(in the rows, 128 means zero)
The rows of A fall into a few groups and each row is roughly a mix of its group's hidden directions.
A:
[[141  96 138 106 171 126 142 116 157 144]
 [103 124 125 123  99  97  90 138  97 134]
 [125 113 154 101 172 136 110 113 157 124]
 [152 135 143 154 104 152 128 102 155  97]
 [100 170 143 122 121 131 101 133 127  91]
 [138 107 150 103 169 126 130 112 165 137]
 [ 74 132 117 147 108 106 140 151 127 140]
 [134 166 117 144  82 134 119 132 113 101]
 [167 145 118 143 119 152 126 118 155  91]
 [144 118 148 124 107 123  77 122 128 162]
 [ 98 127 120 124  98  98  93 140 100 138]
 [130  92 135 110 173 122 146 124 148 152]
 [123 104 102 147 123 114 160 145 100 161]
 [146 100 126 114 119 138 136 138  89 171]
 [128 128 137 152  81 114 117 104 139  94]
 [137 107 144 123 119 128  88 131 115 177]
 [156 120 159 153 149 150 139 104 152 106]
 [141 104 143 103 169 146 111 108 154 123]
 [117 156 128 139 135 119 119 114 167  82]
 [136 153 125 137  98  94 171 138 142 136]
 [126 158 125 127 112 154  94 124 116  85]
 [175 129 129 133  98 151 107 103 141 116]
 [156 148 109 154 115 154 152 117 156 104]
 [160 106 134 112 111 134 109 130 103 172]
 [140 108 170 166 153 136 138 118 141 114]
 [107 118 143 139 103  98  84 129 101 126]
 [136 119 113 118 146 140 186 141 104 122]
 [146 128 145 131 107 121  83 115 137  87]
 [105 122 114 100 150 100 118 157 101 152]
 [156 110 119  79 129 117 144 143  98 125]
 [138 121 146 130 112 126  77 125 129 169]
 [161 127 143 136 153 157 157 109 155 110]
 [121 163 122 145  88 138 105 133 106 102]
 [ 96 149 107 136 113 121  83 133 123 155]
 [ 97 134 126 137  97 104  83 129 109 133]
 [153 147 119 158 108 154 143 113 155 100]
 [ 87 141 143 144 152 113 113 127 161 103]
 [105 116 115 107 157 116 150 143 106 168]
 [ 97 121 115 110 151 109 140 149 102 166]
 [143 137 141 155 152 160 144 107 166 120]
 [143 133  98  91 141 142 171 142 133 137]
 [136  90 129 127 148 109 158 128 139 171]
 [118 111 149 102 130  99  81 135 109 125]
 [152 150  96 148 107 139 159 126 152 107]
 [101 125 122 153 128 140 178 113 126 156]
 [ 98  99 136 132 150 144  90 131 100 144]
 [ 99 117 129 112 154 122 146 145 107 173]
 [111 131 158 131 152 110  90 123 164 115]
 [155 142 126 151 102 141 118 111 153  87]
 [165 107 131 112 145 159 107 102 148 115]
 [103 110 158 109 155 121 101 133 104 154]
 [108 134 127 136 109 110  70 126 109 141]
 [163 156 109 127 103 138 150 115 137  93]
 [ 75 115 141 138 166 118 134 144 130 134]
 [160 146 121 152 110 152 135 113 157  95]
 [109 141  94 145 111 127 145 153  85 120]
 [ 80 139 115 143 102 106 103 140 120 144]
 [166 144 109 136 127 158 162 128 156 119]
 [103 103 132 127 156 102 155 142 126 165]
 [144 107 139 122 117 134 103 135 106 181]
 [154 133 137 136 106 129  93 113 144  83]
 [ 97 137  93 108 117 113 128 157 112 158]
 [115 157 114 151  86 128 120 143  95 115]
 [128 144 109 120 155 148 160 161 127 162]
 [158 118 144 121 103 130  89 124 120 166]
 [ 94 135 131 134 166 120 154 134 147  92]
 [135 128 146 134 103 123  73 121 137 157]
 [113 119 113  99 106  97 114 150  90 138]
 [ 88 104 138 131 170 123 134 147 117 151]
 [137  97 126 116 124 136 135 140  89 173]
 [146 111 142 122 110 130  91 129 114 175]
 [167 106 158 129 153 142 154 117 135 106]
 [ 97 145 126 138 150 117 140 124 156  82]
 [119 110 118  97 115  98 123 156  88 140]
 [169 111 156 131 151 144 151 112 138 104]
 [162 144 119 149 115 151 128 111 155  90]
 [ 84 111 136 123 141 110 136 131 101 165]
 [ 99 141 114 138 158 127 164 132 139  91]
 [174 105 131 121 131 126 149 107 162 145]
 [158 121 133 118 148 148 178 124 147 111]
 [117  89 139 115 173 143 105 121 127 142]
 [100 136 120 135 163 127 169 137 136  96]
 [143 137 145 159 151 158 138 105 165 118]
 [153 144  92 147 126 146 163 117 150 110]
 [ 88 140 130 141 162 119 145 133 151  96]
 [151 142 119 157 102 146 144 107 155  98]
 [149 124 144 126  90 112  98 116 140  90]
 [104 119 122 117 155 129 161 139 112 173]
 [154 121 137 106 145 125  78 123 128  98]
 [ 99 114 134 102 148 106 122 150 101 163]
 [159 136 141 137 105 136 100 115 148  85]
 [165 102 170 138 145 132 120 111 122 106]
 [109 132 105 128 147 130 179 133 121  94]
 [137  95 133 115 138 134 129 142  95 175]
 [158 104 128 112 119 140 138 138  93 169]
 [161 113 165 150 153 145 130 107 141 109]
 [132 126 153 133 111 121  73 122 140 157]
 [100 174 129 127 114 129 115 140 117  89]
 [112 113 119 104 107  95 116 152  89 138]
 [149 113 136 123 103 133  95 128 110 175]
 [ 98 149 128 139 142 115 129 119 161  82]
 [139 116 111 160  88 120 139 135 102 158]
 [137  88 113 140 134 116 156 133 117 171]
 [160 153 106 126 100 136 150 114 134  91]
 [ 81 150 116 125 143 126 130 154 100 105]
 [159 143 126 150 108 149 125 110 155  90]]

In each list below, three rows fit none of the groups, and each other row fits one group, some only roughly. Which are they? Name them in the order they come.
    Q424: [167 136 126 116 124 158 108 104 148  97]
    Q85: [158 107 145 107 153 142 117 102 164 127]
    Q106: [113 118 117 135  93  93 106 138  89 127]
    Q384: [135 134 119 149 140 161 175 114 149 148]
    Q29: [125 101 143 124 128 129 102 138 107 181]
    Q318: [120  96 152 109 173 131 114 117 148 145]
    Q655: [ 82 146 122 158 113 121 101 132 140 149]
    Q73: [171 114 147 107 112 125  91 120 125 151]
    Q895: [182 108 126 122 123 146 128 102 153 128]
    Q478: [ 99 124 104 112 140 101 145 152 105 161]
    Q91: [ 82 150 126 151 136 117 121 124 155  97]
    Q810: [ 98 131 140 150 162 122 147 123 154  93]
    Q579: [ 99 138 119 140 143 112 169 141 134  89]

Q106, Q810, Q579
    Q20: [119 127 155 126 171 123 137 114 172 116]
    Q425: [145 150 104 146 144 164 165 126 149 132]
    Q737: [152 147 113 147 103 132 119 121 154  82]
    Q468: [146 143 120 155  88 131 129 115 151  91]
    Q757: [100 108 150 112 165 127 131 129 108 164]
    Q146: [173 121 121  93 153 147 155 129 129 129]
    Q401: [145 134 137 132 160 161 156 118 160 103]
    Q968: [128 153 108 133 122 130 159 118 142  76]
    Q776: [126 132 117 136 145 135 184 124 144  96]
    Q539: [115 111 135 119 109  95  99 145  87 140]
    Q658: [ 94 125 136 146 108 101  84 130 109 133]
    Q366: [149 150 105 156 129 160 162 126 152 120]
    Q527: [142 141 109 134 143 159 177 136 142 150]
    Q819: [168 128 129 114 148 155 166 118 148 117]

Q20, Q401, Q776
    Q963: [166 125 150 140 144 153 139 101 153 104]
    Q500: [ 84 147 127 145 138 114 130 128 156  91]
    Q406: [162  99 159 134 155 148 122 104 137 111]
    Q738: [109 123  90 132 130 139 173 136  96 128]
    Q173: [ 77 147 120 152 133 117 133 130 149 100]
    Q957: [155  96 139 122 128 153 123 125 105 172]
    Q584: [151 140 119 148 100 132 134 107 158  86]
    Q342: [114 162 119 130 129 121 114 123 158  78]
    Q830: [113 154 108 141 127 128 152 120 146  77]
    Q770: [148 139 122 135 155 163 162 115 163 124]
    Q831: [152 144 102 146 110 146 173 127 149 116]

Q406, Q957, Q342
    Q334: [157 137 146 146 135 154 129  93 158 102]
    Q398: [149 107 169 136 157 146 119 102 151 129]
    Q94: [108 116 138 104 169 125 128 148 109 165]
    Q484: [169 113 126  95 156 141 160 136 122 128]
    Q807: [135 148 141 147 153 160 124 110 166 103]
    Q678: [146 168 109 137  88 134 136 130 123  97]
    Q680: [138 163 107 143  83 129 138 138 111 105]
    Q986: [162 122 129 150 117 150 115 106 167 103]
    Q591: [134 142 111 158  92 129 144 109 146  90]
    Q202: [107 101 154 113 173 129 109 123 141 148]

Q398, Q807, Q986
